Each path below is one point turned by a fixed rotation once a step. After each direction that follows a path, write how fast that rotation turns it, in degrees each step (0 if it stays still).
Each turn is a multiple of 5 degrees from 10 to 175, or 0.
Each row of a path follows its step; steps can be skipped.

step 2: [  0 -13 -66  -9  -7 -18 -20 -18 -19  -2 -32 -11 -17 -15  12  -9  -5 -12
  17  -5   6   6  -8 -16  34 -27 -24  29  12 -12  22 -18  -3 -11  18   4
  11 -55  25  16 -18  -4  21  14   7 -26 -27 -17  14  -6   3 -15 -53 -21
  -4  30   7 -24 -23]
step 11: [ 18  33   2   4  21  -6 -12   6  -9 -27  -6  13  -2 -26  19 -12   9 -15
  27  21  12  11  -6 -25 -32   1  11  28  33 -12   5 -10   5   1  -3   3
  18  30  -9  10  18  -6  -7 -32 -35   9 -39  -1  -5  18  16 -64   3  18
  28 -16  53 -28 -24]
step 14: [-10 -31 -11 -12  12   2 -25 -50 -15   6   3  16 -20 -34  -6 -10  16  25
   1  -3 -13  14   7 -14  18   5  29 -17  14 -16  39 -31   1   9   2  -6
 -27  46 -18  28  18 -29 -32   6   2  12 -16  12   0  34 -40 -29  22  29
 -23  18  -2  -4  23]
step 15: [-23 -41   8  11  -5  10 -27 -12  33 -19 -47  -5  28 -25  -1  -7 -66 -39
 -24  14  -8  13  -2 -10   5 -15   4   6  -9  18   5 -11  -1  -4 -13  25
 -15  15  -9  -4 -38   8  25  -7   1   8  15 -14  14  48 -11   0 -31   5
  34  19 -13  26   8]
step 19: [ 19  -7  -6 -17  14 -24   9 -49   6  44  -1   6  14  46 -45   0  20 -27
   2 -38  14   1  22   1  -7   4  -1  16  21 -25 -27 -31  19  -6  -2  -1
  27  -9  13   5 -18  14  21  44   7 -28 -14 -19   7  27  13 -30 -18 -15
 -14 -12  24  -2 -28]
step 24: [  3  13 -21   3  35  -5  34 -22   8 -45  17 -12 -22  -4   0 -53 -22  20
  20  19 -44  25   3 -27  14  -3  -8   5   4 -28 -11  -8 -27  18  18  12
  16  21 -32   1  -8  18 -11   2  15  -6  22  -5  47 -20 -24  -2 -17  11
  -6  30  18  -3 -32]
step 29: [ -8 -18 -56  25 -25 -14  13 -33 -15   2 -10 -22   8  17   4  27   7   1
 -21 -27 -21  -6  19  28  11   0  -3 -30   9  15  16 -16  30  -6  39 -26
   5   4  21 -19  10  13 -18  16  59  20 -10  17  -8  24   0  18  29  16
   2  31  16  23 -19]
step 30: [-16  35 -32  23 -12  31  18 -13  44  14 -13  -1  13 -15   4 -25 -39 -23
  40   1  13  10  -3  14   9 -27  37   0  15  -1   1  -2  25  22  18  17
  14 -15  -2  58 -34 -14 -35   0  16 -15   9   0  -1  20 -20 -36   4  13
  -6 -12  16 -18   6]
Directions:
[ -5   0  -6  -1   2   6  -7  -1  -6  -4   0  -3  -4   5  -4  10  -3  -5
   9  -8  -3  -1  13   2   1  16  -3   0 -11  -7   2   0   4  -5 -10   9
   0  -1  -3  -1   1  -8  -3  -3   3  -1  -5  -1  -7  -1  -1   5   3  -2
  -5   8   1  -3   1]
170
[ -3  -3  -9  11  -1 -11   0   4  -2   4   6  -2  -5   0   4  -2   6  -6
   5   3   1  -1   7   6  -1   3   2   4   0 -11   4   5   4  -2   3  -3
   5  -7  13   0   4  -2  -5  -2   6   1  -1   0  -1   5   2  -9  -4   0
  14 -14  -2   3   0]
40
[  2  -7   7  -5  -2   6   3  -5  -3   4   0  12  -1   3  -3   6  10  -5
   6  -1   8   9  -3  -2  -1  -1  -2  -3   0  -5  -4   3   1  -2   9   6
   6   3   2  11  -3   4 -16  -5  -5  -2  -5   4   6  -6   0  -3  -8  -1
   3   6   3  -6   4]
130
[  1   2   0  -5  -3  -3   5   5  -4   6  -2   8   5  10 -12  -7   0   0
 -10   0  -3  -1   1   6  -3  -1   3  -3   3   5   4   7   0  -6   9  12
  -3  -7   7  -3  -1 -11  -5   3  -1  -1   3 -10  -7  -1   1   0   7   4
   1   6   3   5 -10]
110
[  3   7 -11  -1  13  -8   1   1   3   6  -6   4   6   4  -9  -6  -2   6
  11  -6  -3  -2  -5  -3   9   2  -3  -5  -2   4   1  -9  -4   0   0   3
   6  -4   0   5  -4  -2   3 -13   3  -9   1   9   1  -3   7  -3  -1   1
   0  -4   2   3   1]
130
[ -4   0  -6   7  11   3  -5   1  -2   2  -4 -11  -3  -1  -2   1   3  -1
  -2   2   2   7   3   2  -2  -2  -6  -4  -5   6  -3   6  -3   1  -1  -7
  -4  -2  10   3  -6  10  -4  -5  -1   1  10  -4   5   2   2  15  -2   2
   7  12   7   8  -3]
130
